In the rows, 128 means zero.
A single turn carries every row of the set below to another of its rows. Some are shown first; where does it send the rows asked next?
pom: [126 122  87 132 130  98 142 138  89 137 121 106 141 134 122 149 130 146
 125 137]
Kuden: [140 117 124 119 144 103 128 109  62 106 125 130 131 123 120 116 123 122
 116 116]
bubos: [129 115 129 153 144 119 158 111  88 134 116 120 129 118 127 142 171 148
 120 112]
Gog: [120 125  90 134 131  97 145 139  92 142 118 104 139 134 123 148 126 149
 122 134]
teto: [107 142 121 110 120 155 127  98 141 134 120 128 108 145 145 129 166  95
 115  94]
lalus: [122 137 113 108 114 164 123  97 140 131 126 136 110 141 145 120 154  87
 115 105]
tadet: [120 132 115 104 111 162 132 114 141 132 126 140 101 148 152 123 153  87
 114 117]
Lemun: [115 111 118 123 142 145 154 118  95 113 116 133 133 125  78 153 117 140
 110 117]
pali: [116 136 112 107 110 152 122 103 135 126 125 126 113 147 150 124 165  85
 112  94]
Vev: [115 137 121 107 121 164 134 109 145 136 124 142  98 146 148 128 156  93
 116 117]
Vuzo: [112 110 118 133 134 111 138 107 111 116 131 141 148 114  98 164 127 140
 139 122]
lasu: [116 143 119 110 115 163 128  97 144 139 121 133 105 143 147 119 149  91
 113 102]
Kaba: [114 115 133 120 144 106 154 115  95 145 127 131 124 135 100 151 110 151
 119 137]
Mul: [115 106 110 121 112 131 157 140  90 118 113 116 135 139  97 130  93 121
  94 109]
Musus: [128 128 139 124 162 108 135 101  71 117 118 132 125 118 114 125 126 138
 120 115]
netul: [122  98  99 127 105 101 133 124 101 107 137 132 157 122 112 145 114 118
 129 120]
Div: [108 140 117 109 111 151 128 103 139 133 120 123 108 149 151 123 160  88
 110  92]
Bivu: [119 144 117 109 105 162 116 119 148 135 117 139 108 127 133 127 157  96
 112 116]
fakup: [ 90 124 132 138 129 103 152 118 122 138 114 124 137 123 109 152 105 147
 127 111]
bofi: [102 110 114 133  99  93 148 134 111 130 121 115 146 132 123 134  93 124
 116 108]
pela: [131  98 111 113 115  97 146 129  81 130 138 127 135 141 112 136 103 126
 111 138]
Lugob: [102 118 125 127 132 138 163 130 101 130 105 120 127 134  88 141  98 139
  99 107]
rume: [134 104 115 148 110 104 157 133  78 132 118 104 135 131 146 118 150 124
 105 107]
vul: [120 127  93 135 137 100 145 136  93 142 117 106 139 132 120 152 130 152
 124 135]
zado: [129 121 129 121 134  96 136 120  66 118 117 117 127 131 131 105 106 120
 107 109]
Fepa: [114 138 116 108 118 156 122  96 137 127 125 131 112 144 144 130 170  90
 116  96]
fozo: [144 101 110 147 125 113 148 120  75 118 126 120 139 122 133 134 169 130
 116 117]
fuli: [132 103 117 116 136 106 142 114  84 127 140 139 134 133  99 151 119 138
 122 144]
boki: [118 132 144 127 151 100 143 112  76 130 109 119 118 127 123 113 109 137
 110 108]
rovi: [115 137 121 106 114 161 136 114 145 137 123 137  98 148 152 123 150  91
 114 115]
kifu: [113 112 127 119 122  95 157 129  91 149 125 119 125 144 113 135  94 138
 109 132]
ziked: [120 142 115 108 101 160 115 122 147 135 118 138 109 128 135 125 154  93
 112 114]
lumak: [118 141 118 110 119 165 126  94 142 134 124 136 107 141 144 123 154  91
 116 104]
nune: [124 124  90 133 135 101 142 135  90 139 121 109 141 131 119 153 133 150
 127 138]
niza: [115 146 119 109 105 161 117 120 150 138 115 138 106 128 134 127 155  97
 111 114]
pepo: [119 139 114 109 110 161 127 100 140 134 123 132 108 144 149 116 148  86
 112 102]
Gidem: [117 144 117 109 101 160 118 122 149 137 116 138 107 129 135 125 153  94
 111 113]
Kani: [121 133 115 105 118 164 132 109 142 131 127 143 101 145 148 127 157  90
 117 119]
kabok: [128 100 101 118 122 140 146 129  85 102 123 130 141 130  86 142 112 121
 105 118]
lop: [118 118 133 154 129 107 167 125  91 146 107 105 124 128 141 127 150 144
 108 104]

rovi turns into Vev
lalus turns into pepo
Now find these:
kifu turns into Kaba
bubos turns into fozo
teto turns into Fepa
vul turns into nune
Mul turns into Lugob
Kuden turns into zado
Bivu turns into ziked
fakup turns into Vuzo

A single turn carries every row of the set below to another of its rows. Some are shown first; where does it send the rows asked next?
Bunim: [145 119 158 119 116 141 135 135 136 105  99 130 124 147 138]
Busab: [151 151 139 125 150 130 141 120 136 134 117  86 135 131 103]
furu: [128 146  99 147 133 146 142 112 149 119 104 107 116 116 134]
sas: [138 141 148 107 155 167 131 130 114 146 106 105 133 134 131]
roba: [121 127 149 137 149 138 133 149 119 134 168 122 157 133 130]
voro: [100 145 120 106 156 117 123 120 115 164 143 117 122 123 126]
kodu: [149 118 134 119 122 109 119  90 127 152 134 157 114 129 113]
Zot: [157 101 127 134 116 132 107 113 134 149 117 157 130 112 112]
Pez: [169 110 144 112 120 141 129 107 134 148 130 153 117 122 137]
Kom: [104 129 130 141 142 132 137 139 124 133 174 135 143 127 146]
Zol: [160 119 143 110 123 121 130  94 131 151 137 153 111 130 131]
nedi: [125 147 145  94 161 138 133 126 113 160 134 106 127 133 130]
muka: [126 109 131 136 107 138 121 140 142 105  94 142 124 130 140]
bevaf: [142 127 170 101 124 116 137 133 131 119 121 124 123 153 129]
tapu: [140 145 128 117 151 113 135 135 140 149 141  87 138 115 106]
Zepo: [166 101 136 123 117 145 117 117 136 146 120 153 127 115 127]
naze: [120 133 147 162 141 153 129 123 115 110 129 126 152 153 113]
Nes: [117 139  89 140 135 130 136 127 151 134 127 111 119  98 138]
Mokug: [101 131 100 143 142 153 110 123 122 140  94 127 127 117 122]
gilil: [124 138 103 125 144 111 134 138 148 149 146 101 131  96 123]
Fer: [145 153 124 138 142 148 143 109 141 118 100  96 123 133 116]
rin: [103 136 126 167 136 147 132 113 118 108 134 139 138 148 129]
neto: [125 125 155 102 125  87 128 135 131 130 140 129 125 142 120]
kisi: [149 109 126 131 119 114 108 100 131 150 125 157 125 121 103]
gema: [ 88 137  97 129 146 125 112 119 119 155 121 128 123 114 123]
sabid: [108 115 129 118 118  84 115 139 137 131 135 140 126 126 120]
talo: [107 107 116 136 109 109 112 142 143 118 113 147 125 119 130]
Fiba: [ 95 133 119 157 136 137 137 121 123 119 155 142 133 134 145]
Ginit: [126 133 127 133 145 176 118 127 120 136  87 117 133 126 126]
padeb: [129 129 158 146 147 148 129 141 115 124 147 118 162 146 114]

Mokug turns into Ginit
Fer turns into Busab
Pez turns into Zol
Now find these:
Bunim turns into bevaf
padeb turns into roba

A single turn carries every row of the set below to another of its rows. Some are shown first; where does it send the rows asked next?
poka: [125 104 145 118 115 108  99 122  89 162 129 120 132 117 137 127 121 128
  95 123 124 131 131 118 162 116 129 128 113 120 127 131 145 114 171 118
  99]
kub: [136 146 110 126 131 157 114 109 132 122 136 130 127 133 116 157 108 124
 108 109  93 135 162 132 133 111 108 117 143 125 120 127 175 134 103 116
 136]
Busa: [129 129 121 159 136 123 126 157 135 107 104 132 128 140 110 130 120 114
 122 118  88 138 167  98 112 146 131 131 129 113 133 116 117 162 106 132
 147]
bupu: [126  91 104 104 103 132  95 131 118 130 117 131 108  75  98 133 111 121
 107 109 106 128 157 145 117 146 148  93 134 127 120 125  85 111 140 117
 115]
bemi: [119 147 102 118 108 129 117  99 158 114 145 130 135 125 117 142 111 138
 100 109 106 130 156 115 103 121 108 135 147 132 109 129 159 123  97 116
 119]
Zoki: [128  85 129 124 149 116 126 106 127 162 156 130 119 141 152 128 125 127
 103 113 107 131 147 125 139 132 106 121 133 133 125 116 110 124 179 147
  84]
davil: [166 141 117 130 111 123 100 109 126 126 127 133 130  95 162 125  99 149
 113 123 125 129 165 124 147 121 126 163 137 130 126 119  97 157 166 160
  82]
peva: [137 144 109 121 114 154 120 124 127 131 126 145 120 147 125 132 116 128
 121 118  97 137 143 116 131 124 110 121 127 124 114 132 189 118 103 143
 102]
Porat: [144 144 130 144 148 124 120 141 130 128 118 116 134 141 112 139 116 132
 136 125  74 132 160  92 121 138 131 133 130 135 118 107  97 155  90 147
 125]
Tusiv: [160 130 110 144 123 136 109 107 112 128 130 129 112  93 144 117  90 143
  94 124 134 147 170 114 171 122 103 143 128 125 141 127  87 171 146 149
  95]
vif: [108  93 130 111 110  99 106  88 106 154 156 123 144 103 130 118 121 130
  91 119 133 129 145  89 144 129 113 137 138 124 131 134 118 129 153 115
 100]
koniv: [165 139 132 155 115 115 100 130 123 119 124 123 116  82 153 121 101 129
  97 121 128 142 161 127 134 124 108 132 131 127 123 120 111 174 180 145
  95]
luf: [133 153 131 139 124 114 110 158 126 122 103 128 139 134 117 132 126 135
 140 130  87 128 155  97 104 146 146 144 120 118 118 109 124 153 106 132
 129]
bepus: [116  73 127 114 137 122 107 113 141 155 149 127 115 120 141 141 120 118
  99  98 111 128 162 135 161 116 111 138 132 128 132 123 121 145 175 118
 130]
favan: [140  97 108 104 116 147  93 130  99 138 116 141 114  82 108 138 117 116
 125 113  92 125 158 149 121 150 151  86 140 123 122 119  96 114 149 132
 107]
zeso: [158 115 118 143 102 126 109 131 135 123 118 137  92  94 138 107  99 142
 102 114 151 146 157 121 146 128 117 159 123 119 136 127 115 171 162 149
  91]
rabob: [118  86  95 101 102 134 101 130 125 136 125 138 107  80 110 118 114 121
 110 114  96 134 159 127 127 154 125  88 127 135 115 126  71 113 129 135
 105]
dek: [123 146 107 135 122 133 131 118 147 121 146 133 125 139 129 127 115 125
 101 118  91 144 149 106 110 130  80 100 133 136 103 127 159 124 102 139
 100]
fizus: [131  95 100  96 105 146  96 129  99 144 120 147 118  83 117 119 119 118
 129 121  88 128 156 124 130 158 135  86 132 129 117 124  88 112 137 146
  92]
Nom: [136 127 120 146 123 120 124 136 127 114 106 127 132 139  97 124 111 125
 125 120  98 134 155  77 123 139 144 150 135 123 132 125 108 145  79 145
 129]

zeso turns into koniv
poka turns into Zoki
dek turns into bemi
Now find these:
bupu turns into favan
Porat turns into Nom

